In the data rows, the value 128 means zero.
Each pair is two rows. How far apart are they, by a hidden measure? 0 means very close, and 40 very far. Two or three weighted sums of its numbers give each row a place; it is the straight-line distance between the places.
np.array([144, 176, 158, 112, 96, 92, 69, 95, 169, 181, 153, 147, 155, 85, 35, 89])
np.array([100, 90, 127, 181, 167, 135, 147, 112, 54, 97, 164, 157, 135, 159, 142, 104]) >> 10
np.array([151, 129, 124, 112, 107, 143, 150, 132, 143, 108, 96, 143, 144, 132, 148, 125])
np.array([109, 104, 130, 164, 159, 131, 138, 124, 79, 97, 149, 151, 137, 144, 145, 118]) >> 5
np.array([110, 109, 147, 166, 140, 139, 118, 78, 110, 150, 141, 145, 141, 112, 111, 106])
np.array([109, 108, 107, 156, 168, 132, 139, 125, 76, 101, 157, 150, 140, 152, 129, 105]) >> 5
np.array([108, 100, 137, 172, 150, 135, 138, 92, 76, 132, 158, 145, 144, 144, 114, 108])
np.array([156, 158, 183, 150, 96, 87, 77, 67, 131, 189, 175, 147, 154, 115, 33, 58]) >> 3
np.array([145, 176, 158, 104, 102, 89, 73, 129, 181, 158, 142, 160, 123, 44, 75, 155])
np.array([123, 103, 104, 88, 102, 162, 176, 144, 150, 141, 88, 66, 118, 166, 143, 145]) >> 18
np.array([103, 107, 149, 170, 142, 140, 123, 71, 94, 151, 147, 140, 156, 120, 107, 107])
np.array([110, 104, 124, 165, 159, 133, 142, 105, 70, 125, 159, 141, 152, 145, 113, 110]) >> 3
np.array([143, 170, 163, 123, 98, 97, 78, 78, 132, 178, 172, 147, 157, 141, 77, 39])
np.array([142, 113, 111, 100, 115, 160, 151, 136, 149, 102, 81, 137, 155, 133, 153, 136]) >> 24
np.array([113, 112, 148, 160, 140, 134, 120, 86, 110, 146, 139, 140, 133, 115, 113, 107])
np.array([146, 123, 116, 106, 122, 155, 137, 138, 127, 89, 123, 154, 139, 145, 133, 110]) >> 20
np.array([161, 140, 120, 109, 103, 88, 116, 168, 163, 137, 148, 145, 100, 57, 107, 158])
np.array([95, 104, 93, 86, 154, 190, 153, 142, 158, 102, 46, 98, 169, 158, 141, 168]) >> 19
np.array([121, 121, 121, 116, 152, 146, 128, 138, 105, 103, 147, 140, 139, 140, 120, 114])
np.array([102, 107, 96, 91, 134, 174, 159, 137, 146, 135, 85, 74, 111, 161, 148, 143]) >> 20
np.array([124, 107, 103, 92, 126, 173, 148, 138, 146, 96, 73, 133, 150, 135, 152, 149])
np.array([134, 116, 123, 104, 129, 160, 137, 138, 131, 90, 109, 148, 144, 137, 146, 119]) >> 7
np.array([144, 161, 128, 111, 107, 94, 138, 167, 137, 143, 127, 72, 120, 154, 138, 146])
np.array([142, 160, 164, 119, 103, 93, 80, 127, 180, 151, 143, 146, 79, 51, 125, 163]) >> 10
np.array([105, 113, 98, 128, 173, 148, 134, 146, 100, 75, 130, 157, 131, 144, 151, 117])
np.array([104, 133, 163, 145, 140, 134, 87, 95, 146, 140, 139, 146, 136, 109, 112, 107]) >> 11
np.array([103, 104, 100, 134, 182, 159, 133, 150, 110, 66, 101, 157, 145, 137, 157, 144])
np.array([150, 147, 160, 133, 106, 101, 84, 118, 168, 148, 144, 148, 92, 65, 138, 158]) >> 10
np.array([158, 133, 107, 110, 96, 123, 164, 149, 135, 142, 98, 87, 137, 151, 136, 155])
np.array([108, 102, 110, 157, 173, 140, 136, 142, 87, 77, 130, 155, 144, 140, 155, 131]) >> 12
np.array([90, 101, 159, 184, 158, 137, 147, 120, 62, 80, 145, 165, 137, 143, 159, 134])
np.array([142, 164, 132, 109, 108, 91, 123, 169, 144, 139, 142, 90, 79, 149, 146, 139]) >> 16
np.array([90, 124, 178, 171, 142, 141, 136, 87, 59, 116, 161, 155, 140, 153, 146, 113])
np.array([143, 161, 159, 113, 101, 91, 78, 151, 181, 141, 156, 133, 38, 80, 163, 150]) >> 21
np.array([149, 123, 117, 110, 106, 144, 155, 134, 146, 122, 88, 124, 142, 134, 143, 147])
np.array([107, 112, 104, 141, 174, 140, 135, 138, 84, 87, 146, 151, 149, 150, 137, 106]) >> 19
np.array([155, 134, 122, 114, 103, 115, 157, 153, 136, 143, 118, 82, 124, 153, 138, 141])
np.array([109, 109, 107, 152, 170, 135, 140, 124, 71, 107, 160, 146, 143, 150, 119, 107]) >> 19
np.array([104, 92, 97, 172, 173, 136, 146, 123, 58, 92, 162, 152, 143, 158, 137, 104])
np.array([112, 115, 105, 111, 156, 157, 128, 143, 122, 83, 117, 157, 129, 138, 149, 118]) >> 20
np.array([112, 121, 117, 120, 160, 145, 129, 140, 101, 92, 140, 151, 124, 144, 133, 109])
np.array([102, 108, 95, 123, 178, 157, 133, 150, 118, 68, 100, 157, 157, 137, 160, 141]) >> 18
np.array([140, 173, 147, 104, 104, 81, 111, 181, 155, 140, 150, 82, 63, 154, 153, 145])
np.array([110, 98, 99, 76, 93, 166, 192, 154, 141, 155, 103, 42, 80, 165, 165, 142]) >> 9
np.array([111, 120, 116, 133, 165, 135, 135, 123, 80, 119, 155, 139, 140, 133, 111, 113])
np.array([147, 150, 120, 117, 107, 110, 152, 149, 135, 140, 107, 92, 139, 142, 135, 150]) >> 34
np.array([103, 98, 83, 148, 186, 155, 135, 153, 109, 61, 95, 161, 150, 136, 157, 157])
np.array([152, 164, 199, 144, 94, 88, 76, 65, 127, 188, 180, 143, 154, 133, 45, 30]) >> 38
np.array([117, 100, 100, 83, 105, 171, 176, 141, 150, 138, 73, 59, 135, 168, 142, 158])
np.array([143, 153, 121, 116, 104, 116, 156, 141, 138, 130, 89, 119, 149, 132, 148, 134]) >> 8
np.array([160, 145, 156, 153, 114, 105, 95, 95, 149, 161, 142, 148, 119, 65, 98, 156])
np.array([113, 113, 151, 158, 138, 138, 116, 85, 124, 146, 140, 148, 128, 112, 114, 105]) >> 20
np.array([103, 136, 166, 143, 142, 127, 80, 109, 146, 135, 146, 146, 114, 109, 106, 108])
np.array([136, 118, 104, 106, 133, 156, 130, 139, 123, 89, 127, 142, 133, 143, 133, 111]) >> 18
np.array([153, 154, 176, 131, 98, 93, 71, 106, 182, 166, 143, 160, 99, 34, 99, 172])
np.array([104, 99, 125, 170, 160, 135, 140, 130, 79, 84, 136, 157, 139, 138, 153, 135]) >> 7
np.array([149, 130, 111, 115, 106, 130, 154, 139, 133, 136, 102, 105, 139, 141, 134, 147])
np.array([101, 127, 157, 151, 139, 139, 88, 87, 139, 144, 141, 153, 136, 108, 111, 101]) >> 13
np.array([107, 104, 101, 84, 110, 170, 176, 144, 148, 145, 92, 54, 101, 164, 152, 140])
np.array([89, 119, 156, 177, 148, 141, 144, 116, 66, 80, 140, 163, 141, 137, 158, 149]) >> 30
np.array([158, 156, 177, 144, 98, 93, 74, 81, 153, 184, 152, 150, 142, 61, 41, 133])
np.array([148, 154, 124, 113, 105, 99, 152, 158, 139, 144, 113, 85, 124, 150, 134, 155]) >> 24
np.array([120, 169, 164, 142, 145, 138, 90, 67, 111, 151, 151, 140, 158, 145, 119, 105])
np.array([109, 102, 132, 169, 150, 135, 136, 87, 83, 140, 153, 138, 146, 130, 108, 108]) >> 24
np.array([121, 113, 115, 105, 140, 159, 134, 139, 136, 90, 104, 147, 135, 134, 149, 128])
np.array([143, 149, 154, 119, 113, 99, 105, 159, 148, 136, 141, 90, 100, 149, 136, 148]) >> 13
np.array([160, 183, 129, 98, 99, 79, 69, 133, 192, 165, 143, 160, 122, 46, 47, 132])
np.array([101, 103, 103, 82, 124, 179, 166, 138, 148, 136, 74, 70, 125, 168, 145, 145]) >> 18
np.array([133, 107, 100, 94, 100, 152, 170, 142, 142, 141, 91, 75, 122, 159, 140, 151])
np.array([105, 113, 93, 106, 164, 167, 133, 147, 124, 71, 100, 156, 143, 137, 158, 130]) >> 19
np.array([142, 158, 132, 115, 111, 97, 131, 161, 137, 139, 135, 86, 104, 147, 140, 139])
np.array([153, 157, 197, 148, 96, 91, 78, 69, 137, 188, 172, 144, 159, 118, 37, 51]) >> 6
np.array([173, 138, 99, 102, 82, 98, 170, 179, 140, 153, 129, 58, 80, 161, 157, 142])
np.array([112, 113, 111, 155, 155, 132, 136, 96, 91, 142, 148, 141, 141, 117, 111, 109]) >> 22
np.array([148, 158, 175, 129, 100, 97, 76, 106, 177, 165, 145, 158, 115, 42, 92, 166])
np.array([145, 168, 173, 125, 94, 93, 69, 89, 167, 184, 152, 152, 151, 64, 36, 119]) >> 4
np.array([151, 170, 136, 104, 107, 90, 81, 137, 179, 153, 142, 150, 117, 53, 75, 151])
np.array([146, 153, 162, 131, 104, 99, 81, 110, 169, 157, 140, 146, 105, 52, 105, 162]) >> 7
np.array([164, 157, 108, 105, 96, 83, 141, 182, 144, 142, 147, 89, 57, 132, 164, 140])
np.array([100, 102, 98, 136, 188, 153, 136, 153, 97, 57, 114, 171, 147, 143, 164, 133]) >> 17
np.array([166, 173, 134, 98, 101, 84, 73, 127, 185, 170, 147, 148, 151, 81, 40, 89])
np.array([96, 98, 105, 71, 101, 176, 192, 152, 146, 157, 110, 43, 49, 151, 176, 143]) >> 30
np.array([141, 119, 116, 109, 107, 143, 155, 136, 145, 131, 93, 107, 147, 141, 134, 149])
np.array([157, 122, 106, 106, 91, 116, 169, 160, 136, 148, 120, 72, 88, 156, 148, 138]) >> 6
np.array([145, 122, 113, 107, 121, 156, 138, 136, 134, 91, 113, 160, 135, 141, 141, 112])
np.array([94, 93, 78, 128, 198, 175, 136, 157, 135, 60, 53, 135, 188, 145, 150, 175]) >> 15
np.array([147, 148, 155, 120, 112, 95, 100, 163, 150, 136, 144, 88, 87, 153, 139, 145])
np.array([94, 96, 74, 109, 185, 187, 141, 151, 148, 78, 44, 115, 169, 155, 143, 171]) >> 1
np.array([107, 113, 103, 122, 171, 148, 132, 144, 92, 80, 142, 153, 136, 151, 137, 109])
np.array([109, 113, 98, 144, 168, 136, 136, 134, 84, 95, 148, 151, 130, 149, 135, 110]) >> 15
np.array([141, 103, 103, 88, 81, 143, 190, 159, 144, 154, 103, 49, 85, 170, 156, 145])
np.array([110, 113, 107, 103, 152, 165, 135, 143, 130, 82, 98, 151, 146, 135, 155, 136]) >> 23
np.array([102, 108, 97, 88, 124, 172, 165, 139, 146, 139, 89, 65, 117, 162, 149, 140])
np.array([126, 107, 114, 94, 116, 165, 158, 136, 146, 117, 73, 106, 160, 143, 140, 158]) >> 15
np.array([106, 114, 163, 160, 138, 140, 105, 78, 126, 149, 140, 146, 152, 108, 112, 103])
np.array([101, 102, 83, 112, 172, 181, 143, 141, 151, 116, 64, 76, 139, 165, 144, 146]) >> 6
np.array([152, 149, 118, 113, 103, 110, 159, 147, 134, 140, 98, 92, 151, 143, 138, 153])
np.array([139, 162, 145, 109, 110, 90, 131, 168, 134, 143, 120, 73, 138, 152, 135, 155]) >> 13
np.array([105, 99, 106, 165, 172, 139, 138, 142, 93, 73, 125, 164, 156, 137, 158, 139])
np.array([101, 91, 86, 149, 190, 157, 133, 153, 124, 65, 75, 144, 164, 140, 146, 165]) >> 7
np.array([127, 107, 111, 93, 89, 136, 180, 160, 138, 150, 133, 73, 53, 134, 166, 142])
np.array([113, 103, 106, 87, 103, 160, 175, 145, 145, 147, 101, 62, 98, 162, 153, 140]) >> 3
np.array([116, 114, 139, 158, 141, 136, 123, 90, 110, 144, 141, 146, 151, 115, 114, 109])
np.array([166, 132, 109, 104, 89, 95, 156, 180, 146, 144, 148, 81, 52, 125, 167, 143]) >> 8
np.array([94, 122, 174, 166, 140, 143, 127, 77, 81, 136, 157, 144, 147, 149, 122, 105])
np.array([154, 128, 115, 112, 102, 137, 159, 137, 140, 125, 87, 118, 159, 134, 143, 143]) >> 29
np.array([150, 172, 122, 103, 104, 80, 108, 176, 167, 137, 156, 112, 42, 99, 165, 147])
np.array([140, 161, 123, 114, 106, 103, 154, 151, 142, 139, 92, 98, 155, 136, 145, 143]) >> 10
np.array([157, 144, 160, 146, 113, 106, 92, 117, 166, 144, 143, 135, 83, 92, 152, 139])
np.array([142, 159, 123, 112, 108, 101, 146, 159, 133, 144, 111, 88, 142, 148, 135, 153]) >> 13
np.array([138, 160, 130, 114, 109, 100, 146, 154, 134, 142, 104, 101, 151, 138, 139, 150])
np.array([140, 160, 132, 111, 112, 95, 124, 165, 141, 138, 140, 89, 88, 146, 143, 138]) >> 5
np.array([97, 107, 91, 91, 145, 182, 156, 138, 157, 132, 74, 69, 112, 167, 148, 144])
np.array([107, 148, 161, 141, 141, 126, 84, 94, 145, 143, 140, 150, 139, 110, 114, 103]) >> 3
np.array([114, 103, 94, 84, 105, 170, 178, 142, 149, 143, 80, 65, 123, 169, 146, 148])
np.array([145, 157, 181, 135, 100, 97, 79, 85, 151, 179, 153, 149, 151, 86, 43, 103]) >> 9
np.array([151, 166, 109, 107, 101, 90, 147, 170, 139, 148, 121, 66, 121, 158, 139, 152])
np.array([96, 83, 90, 160, 201, 153, 139, 159, 103, 44, 91, 165, 159, 139, 165, 161]) >> 19
np.array([153, 150, 117, 112, 98, 113, 163, 147, 140, 136, 86, 100, 145, 139, 142, 153])
np.array([141, 162, 165, 126, 102, 100, 79, 96, 160, 172, 148, 148, 156, 83, 51, 111]) >> 14
np.array([166, 127, 105, 103, 85, 90, 150, 187, 150, 141, 157, 114, 46, 86, 163, 161])
np.array([152, 166, 188, 147, 93, 85, 74, 61, 109, 188, 189, 150, 142, 145, 58, 16]) >> 25
np.array([98, 86, 104, 156, 194, 158, 136, 157, 116, 54, 76, 155, 168, 139, 154, 169])
np.array([113, 119, 123, 133, 160, 135, 130, 133, 95, 103, 146, 149, 128, 143, 127, 113]) >> 37
np.array([153, 129, 114, 112, 101, 131, 160, 142, 140, 138, 95, 96, 146, 146, 134, 151])
np.array([100, 93, 94, 158, 190, 147, 143, 144, 68, 65, 146, 163, 140, 156, 155, 110]) >> 15
np.array([147, 181, 168, 112, 93, 89, 65, 90, 174, 187, 155, 153, 151, 88, 26, 79])
np.array([155, 159, 119, 107, 103, 87, 132, 175, 143, 141, 147, 89, 64, 139, 157, 136]) >> 11
np.array([119, 120, 112, 113, 152, 146, 129, 141, 106, 93, 141, 144, 137, 144, 127, 109])
np.array([148, 129, 111, 113, 104, 130, 155, 139, 142, 136, 99, 99, 144, 142, 134, 150]) >> 33
np.array([112, 121, 106, 132, 162, 135, 133, 129, 93, 112, 154, 142, 141, 140, 116, 112])
np.array([110, 105, 111, 155, 167, 137, 137, 131, 79, 92, 147, 151, 141, 148, 142, 113]) >> 16
np.array([128, 118, 118, 108, 133, 157, 132, 138, 121, 92, 117, 155, 140, 138, 142, 119])
np.array([170, 160, 97, 100, 96, 71, 112, 185, 170, 139, 157, 140, 60, 54, 146, 172]) >> 25
np.array([164, 164, 110, 103, 99, 77, 115, 181, 163, 138, 159, 129, 38, 78, 159, 157])
np.array([93, 139, 173, 169, 141, 143, 140, 94, 58, 96, 154, 161, 126, 142, 158, 139]) >> 31
np.array([137, 114, 113, 101, 121, 163, 143, 136, 143, 95, 91, 140, 155, 133, 152, 130])
np.array([156, 183, 142, 101, 100, 89, 68, 106, 173, 180, 152, 148, 160, 96, 37, 70]) >> 19
np.array([96, 96, 139, 179, 166, 134, 142, 133, 74, 74, 130, 162, 146, 138, 158, 142])
np.array([107, 145, 164, 141, 141, 130, 90, 99, 141, 140, 138, 145, 125, 112, 115, 111]) >> 26
np.array([164, 183, 124, 93, 96, 67, 73, 159, 198, 155, 151, 161, 98, 17, 83, 176])
np.array([143, 159, 124, 115, 106, 106, 152, 151, 140, 139, 95, 101, 156, 138, 140, 148]) >> 18
np.array([135, 120, 119, 104, 119, 156, 144, 134, 142, 104, 89, 140, 157, 132, 149, 137])
np.array([147, 123, 119, 106, 115, 156, 143, 135, 138, 96, 100, 152, 145, 137, 148, 118]) >> 5
np.array([168, 123, 98, 101, 82, 104, 173, 176, 142, 151, 132, 63, 69, 154, 162, 140])
np.array([96, 106, 79, 93, 158, 186, 150, 141, 157, 112, 54, 83, 160, 163, 139, 157]) >> 16
np.array([138, 163, 138, 111, 111, 92, 110, 165, 150, 135, 148, 100, 78, 137, 151, 135])
np.array([110, 114, 150, 159, 138, 138, 117, 85, 114, 145, 139, 144, 147, 117, 113, 110]) >> 4
np.array([169, 161, 120, 101, 101, 77, 94, 164, 179, 145, 147, 152, 105, 40, 87, 160])
np.array([165, 162, 146, 174, 135, 94, 94, 78, 107, 172, 169, 142, 155, 93, 44, 120]) >> 3
np.array([105, 101, 103, 79, 102, 169, 185, 148, 144, 153, 101, 47, 85, 161, 164, 142])
np.array([102, 117, 167, 159, 138, 142, 107, 76, 119, 149, 140, 144, 147, 114, 110, 109]) >> 13
np.array([160, 134, 106, 111, 95, 116, 165, 154, 139, 146, 104, 71, 133, 156, 137, 153])
np.array([103, 109, 97, 105, 159, 171, 137, 140, 141, 97, 71, 122, 150, 142, 140, 159]) >> 24
np.array([100, 110, 90, 101, 163, 175, 135, 148, 134, 74, 81, 156, 162, 136, 157, 150])
np.array([146, 179, 162, 108, 99, 91, 69, 109, 180, 174, 147, 152, 154, 61, 43, 124]) >> 9
np.array([93, 103, 81, 88, 156, 192, 155, 141, 152, 115, 51, 77, 150, 166, 140, 158])
np.array([174, 153, 180, 179, 120, 82, 87, 69, 76, 149, 203, 172, 132, 160, 122, 29]) >> 7
np.array([105, 108, 103, 144, 176, 139, 139, 136, 75, 89, 154, 151, 127, 154, 133, 107])
np.array([109, 102, 136, 171, 145, 139, 127, 76, 102, 151, 145, 144, 146, 116, 108, 106]) >> 20
np.array([91, 102, 95, 75, 137, 197, 171, 142, 158, 134, 57, 54, 122, 178, 150, 151])
np.array([137, 159, 137, 112, 112, 96, 136, 160, 134, 144, 111, 96, 141, 143, 138, 150]) >> 14
np.array([150, 153, 115, 112, 105, 96, 143, 162, 133, 142, 126, 79, 114, 152, 138, 144])
np.array([104, 123, 168, 152, 139, 139, 99, 84, 132, 145, 138, 147, 140, 109, 114, 102]) >> 15
np.array([115, 113, 141, 158, 138, 139, 115, 86, 124, 144, 138, 142, 134, 111, 114, 107])
np.array([142, 174, 153, 104, 102, 84, 81, 154, 180, 144, 153, 147, 57, 54, 148, 166]) >> 17
np.array([105, 114, 150, 162, 139, 141, 109, 74, 121, 151, 140, 150, 143, 109, 111, 102])
np.array([95, 83, 107, 177, 187, 145, 139, 152, 99, 53, 89, 160, 165, 138, 153, 166]) >> 34
np.array([100, 89, 96, 156, 192, 155, 134, 155, 122, 61, 73, 145, 166, 141, 147, 168])
np.array([141, 161, 158, 114, 107, 92, 89, 156, 166, 137, 153, 119, 52, 114, 160, 140]) >> 30
np.array([155, 113, 110, 100, 81, 102, 168, 183, 144, 145, 154, 89, 39, 103, 169, 156])
np.array([104, 107, 87, 118, 168, 170, 137, 141, 149, 110, 72, 102, 147, 156, 138, 144]) >> 6
np.array([147, 147, 117, 116, 104, 119, 156, 141, 136, 132, 92, 115, 137, 133, 143, 141])
np.array([145, 114, 125, 102, 105, 156, 158, 136, 144, 115, 75, 123, 156, 134, 148, 148]) >> 13
np.array([155, 153, 187, 136, 97, 98, 71, 94, 173, 173, 145, 155, 119, 36, 77, 165])
np.array([128, 114, 113, 102, 131, 161, 139, 138, 139, 92, 95, 145, 143, 134, 151, 130]) >> 7
np.array([164, 169, 120, 99, 102, 78, 84, 155, 187, 150, 146, 156, 107, 38, 77, 159])
np.array([165, 151, 166, 167, 116, 90, 89, 75, 96, 162, 190, 153, 130, 152, 89, 34]) >> 11
np.array([112, 120, 109, 136, 162, 135, 136, 117, 87, 129, 153, 133, 143, 125, 111, 112])
np.array([104, 116, 147, 161, 139, 141, 122, 79, 99, 146, 147, 134, 146, 130, 111, 111]) >> 16
np.array([146, 107, 117, 94, 100, 158, 169, 139, 148, 124, 64, 101, 165, 147, 143, 164])
np.array([102, 111, 97, 114, 170, 165, 132, 149, 127, 71, 96, 151, 151, 136, 157, 143]) >> 13
np.array([144, 171, 170, 113, 97, 89, 67, 121, 193, 161, 144, 158, 104, 29, 95, 173])
np.array([153, 120, 115, 105, 95, 137, 167, 142, 140, 138, 86, 89, 142, 152, 136, 157]) >> 17
np.array([121, 99, 98, 82, 100, 167, 181, 144, 148, 143, 76, 61, 122, 170, 144, 152])
np.array([100, 101, 91, 138, 190, 158, 134, 153, 114, 57, 88, 155, 169, 137, 157, 156]) >> 14
np.array([140, 167, 129, 108, 109, 88, 119, 173, 148, 139, 144, 84, 73, 149, 148, 137])
np.array([86, 122, 175, 175, 146, 141, 142, 94, 53, 101, 158, 153, 130, 150, 157, 125]) >> 27
np.array([108, 111, 142, 163, 139, 140, 115, 78, 115, 148, 141, 147, 146, 111, 113, 102])
np.array([95, 103, 95, 82, 141, 191, 161, 140, 156, 120, 54, 76, 152, 168, 141, 158]) >> 14
np.array([137, 110, 114, 100, 95, 141, 172, 147, 136, 146, 104, 74, 103, 160, 144, 143])
np.array([140, 160, 128, 112, 111, 95, 136, 161, 138, 141, 124, 91, 119, 150, 135, 149]) >> 8
np.array([137, 117, 116, 104, 115, 153, 149, 133, 146, 115, 85, 126, 155, 134, 142, 147])
np.array([96, 99, 137, 179, 161, 135, 143, 132, 78, 73, 129, 161, 148, 137, 156, 146]) >> 12
np.array([102, 94, 98, 149, 188, 153, 135, 154, 112, 61, 87, 155, 162, 137, 154, 162])
np.array([117, 101, 97, 82, 100, 167, 182, 145, 142, 147, 88, 53, 118, 170, 151, 145]) >> 24
np.array([110, 106, 112, 157, 166, 133, 141, 118, 75, 110, 158, 141, 141, 149, 120, 106])
np.array([112, 113, 108, 153, 159, 130, 139, 114, 79, 123, 156, 138, 143, 140, 113, 111]) >> 2
np.array([98, 102, 91, 79, 123, 181, 173, 142, 147, 143, 84, 53, 105, 169, 155, 143])
np.array([107, 111, 103, 141, 171, 141, 135, 141, 89, 84, 143, 155, 151, 148, 143, 113]) >> 16
np.array([111, 110, 112, 156, 161, 133, 139, 112, 76, 123, 157, 141, 146, 140, 113, 111])
np.array([147, 163, 177, 114, 102, 91, 81, 159, 174, 138, 157, 119, 46, 115, 167, 140]) >> 1
np.array([94, 92, 155, 188, 160, 139, 147, 100, 47, 101, 167, 154, 139, 161, 143, 105])
np.array([145, 153, 121, 116, 108, 106, 145, 151, 129, 141, 115, 94, 133, 145, 132, 147]) >> 11
